Some points, one per row:
[-0.60 -0.98 -0.07 -0.21 -1.92 -0.77 -0.51 0.02 -1.02 1.94 0.04 -1.01
 0.02 1.12 -0.29 0.05 0.04 -0.30 -0.52 0.82]
[-0.59 -0.20 -0.03 0.00 -0.72 1.35 0.02 -0.05 0.11 -0.61 0.58 -0.09
 -0.94 0.11 -0.70 -0.57 0.20 -0.63 -0.28 0.02]
[-0.28 0.37 -0.32 -0.04 -0.37 1.09 -0.19 -0.18 -0.14 -0.17 0.13 1.15
 -0.22 -0.41 -0.60 0.25 0.10 -0.18 -0.29 -0.68]
[0.80 0.65 0.11 -0.32 -0.03 -0.22 -0.72 0.48 0.52 -0.05 -0.04 0.52
 1.02 -0.25 -0.31 -0.40 0.88 0.51 0.38 -0.19]
[0.62 -0.92 -0.01 0.71 0.50 1.17 1.60 -1.66 0.91 0.43 0.19 -3.42
 0.94 -0.75 1.28 -1.03 -0.88 0.74 0.41 -0.65]
[0.81 -0.84 0.05 -0.46 -1.00 0.36 -1.08 -0.43 -0.50 0.70 -0.18 -0.19
 -0.67 0.43 0.00 1.20 -0.14 0.00 -0.74 0.34]
[0.56 -1.42 -0.45 0.80 -0.37 0.48 0.04 -0.40 -0.58 0.83 1.15 -0.46
 -0.12 0.31 -0.36 0.19 -0.37 0.70 0.79 0.13]
[0.86 -0.10 -1.35 -0.87 -3.48 0.01 -0.68 0.30 -1.00 -0.07 0.25 1.94
 -1.52 -1.75 -0.31 2.46 -0.02 0.56 0.07 -0.83]
[2.47 -0.78 -0.78 0.57 4.19 -3.93 0.37 -1.47 2.79 -2.80 -0.47 -3.25
 1.46 -1.09 -0.15 -2.49 0.82 1.96 0.43 -0.61]
[-0.46 1.04 -0.98 1.05 -0.31 -0.82 -0.10 2.15 -0.04 -0.42 -0.21 0.73
 -0.22 0.12 -1.05 -0.40 -0.04 -0.01 0.26 0.86]
[1.46 -0.09 0.50 -0.41 2.24 -3.01 -1.11 -0.51 0.46 -0.12 -1.41 -1.07
 1.62 1.44 1.16 -0.37 -0.37 -0.89 0.17 -0.20]
[0.56 0.72 0.57 -0.40 2.44 -0.97 0.73 -0.74 0.84 -1.45 0.50 -0.32
 0.58 -0.32 -0.25 -0.62 0.25 0.63 -0.10 -1.15]
Here are 10 more points, each followed by its number:
[0.92 1.76 0.50 0.18 0.35 -0.22 -0.03 0.69 1.18 -2.40 0.11 1.04
 0.80 -0.02 0.07 -1.69 1.51 0.61 0.02 0.17] 0
[-0.30 0.89 0.15 -0.27 2.60 -0.88 0.10 -0.64 -0.15 -0.18 -0.93 0.78
 -0.53 0.90 0.80 1.07 -0.80 -1.30 -0.38 0.00] 1
[-0.61 0.07 -0.92 1.16 -1.56 -0.74 -1.08 2.38 -1.24 -0.29 -0.56 1.51
 -0.36 0.00 -0.82 1.78 0.83 -0.05 1.35 1.62] 2
[-2.66 -1.80 -0.67 -0.07 -1.11 1.04 -0.49 0.83 -0.49 1.30 -0.69 0.09
 -1.83 0.41 -0.87 -1.20 0.62 1.25 -1.46 0.71] 3
[-0.14 -1.01 -0.38 1.39 0.35 1.25 0.34 1.28 0.20 0.14 0.63 -0.22
 0.27 -0.35 0.51 0.32 -1.13 0.91 2.17 1.07] 4
[1.09 -0.47 1.79 -1.91 -2.14 1.20 2.05 -2.75 0.51 -1.71 -0.69 -0.94
 3.13 1.36 0.34 -1.74 1.66 -0.96 -0.19 -2.14] 5
[0.42 0.12 0.34 0.44 1.57 0.70 -0.31 -0.87 0.59 -0.30 1.22 -0.04
 0.40 -0.92 0.08 -0.55 0.38 -1.27 1.06 -1.70] 6
[-0.22 0.17 -0.85 -0.72 -0.07 1.87 -0.19 -0.29 0.09 -0.82 0.29 0.50
 -1.15 -1.06 0.32 2.74 -0.70 -0.48 1.07 -0.20] 7
[0.87 1.08 0.85 -0.10 -0.78 0.70 0.42 0.38 0.81 -1.11 -0.37 0.25
 0.51 0.40 -0.07 0.40 0.57 0.10 -0.02 -0.99] 8
[-0.30 -0.08 -0.05 -0.35 -1.35 0.54 -0.17 0.91 -0.61 0.85 0.43 -0.16
 0.17 1.16 -0.03 -0.02 -0.06 0.24 0.24 0.30] 9
Which of these numbered points is nearest to each point below by angle, seen from the average point of the first points? Its number follows each.
[-0.64 -0.35 0.34 1.85 0.69 0.64 1.29 2.08 -0.19 0.31 0.62 0.08
 0.36 -1.63 -0.92 -0.45 -0.30 0.59 2.48 0.26] > 4
[-0.67 0.14 -0.05 1.18 -0.55 -0.03 0.97 0.85 -0.80 0.63 -0.89 0.22
 -0.89 -0.41 0.63 1.24 -0.92 -0.67 0.97 1.09] > 2
[0.60 -0.02 -1.76 -0.72 -0.26 0.90 -0.39 -0.30 -0.32 0.52 -0.91 0.23
 -2.04 0.11 0.01 2.28 -1.74 -0.07 0.12 -1.01] > 7
[-1.06 -0.22 -1.18 -0.42 0.37 -0.54 0.17 0.35 -0.64 0.75 -0.13 0.91
 0.06 0.64 -0.63 0.98 -1.55 -0.58 0.88 0.44] > 2
[-0.33 -0.17 0.87 -0.35 -0.30 0.21 -0.66 0.09 0.22 1.22 -0.06 -0.16
 0.62 1.54 -0.36 -0.05 0.42 -0.46 -0.21 -0.41] > 9
[0.31 0.21 0.00 -0.48 -0.14 -0.27 0.66 -0.80 0.07 -0.30 0.06 -0.25
 0.34 0.11 0.44 -0.51 -0.04 -0.23 -0.03 -0.54] > 5
[1.04 1.76 -0.16 -0.20 -0.29 2.40 0.63 -0.29 0.34 0.14 0.94 1.17
 -0.68 -0.34 0.77 0.44 1.80 -0.24 -0.97 -2.06] > 8
[-0.47 -0.37 1.47 0.31 1.32 -2.18 -0.21 -0.43 0.55 0.14 -0.31 -1.57
 0.18 1.33 0.63 -0.28 -0.46 -0.71 -0.26 -0.10] > 1
[0.81 0.50 -0.07 -0.71 -0.84 2.79 2.47 -2.39 -0.28 -0.86 0.39 -0.57
 -2.13 -1.20 1.23 -0.97 0.99 -1.24 -1.71 -2.12] > 5
[1.53 -1.13 -0.94 -0.90 0.46 0.92 0.29 -1.11 -0.67 -1.25 -0.32 0.50
 -2.21 -2.86 -0.62 3.40 -1.34 0.65 2.38 -1.28] > 7
[0.71 0.04 -0.12 -1.12 0.29 0.99 0.32 -0.27 0.37 0.15 0.09 -0.16
 -0.89 -0.16 -0.37 1.99 -0.39 -0.33 0.79 -1.06] > 7
[-0.92 0.70 0.43 1.23 -1.24 -0.77 0.46 1.26 -0.31 -0.20 0.51 0.39
 -0.21 0.38 -0.23 -0.22 0.57 0.01 -1.60 0.81] > 2
[0.61 0.04 -0.01 1.65 0.60 0.36 -0.29 0.81 -0.35 0.19 0.06 -0.49
 0.65 -0.14 -0.70 -0.34 -0.73 0.10 1.69 1.08] > 4
[-0.50 0.54 -0.04 0.22 2.51 -2.72 0.41 0.36 0.29 0.22 -0.19 0.93
 -1.11 0.38 0.82 -0.28 -0.28 -1.95 -0.73 0.68] > 1
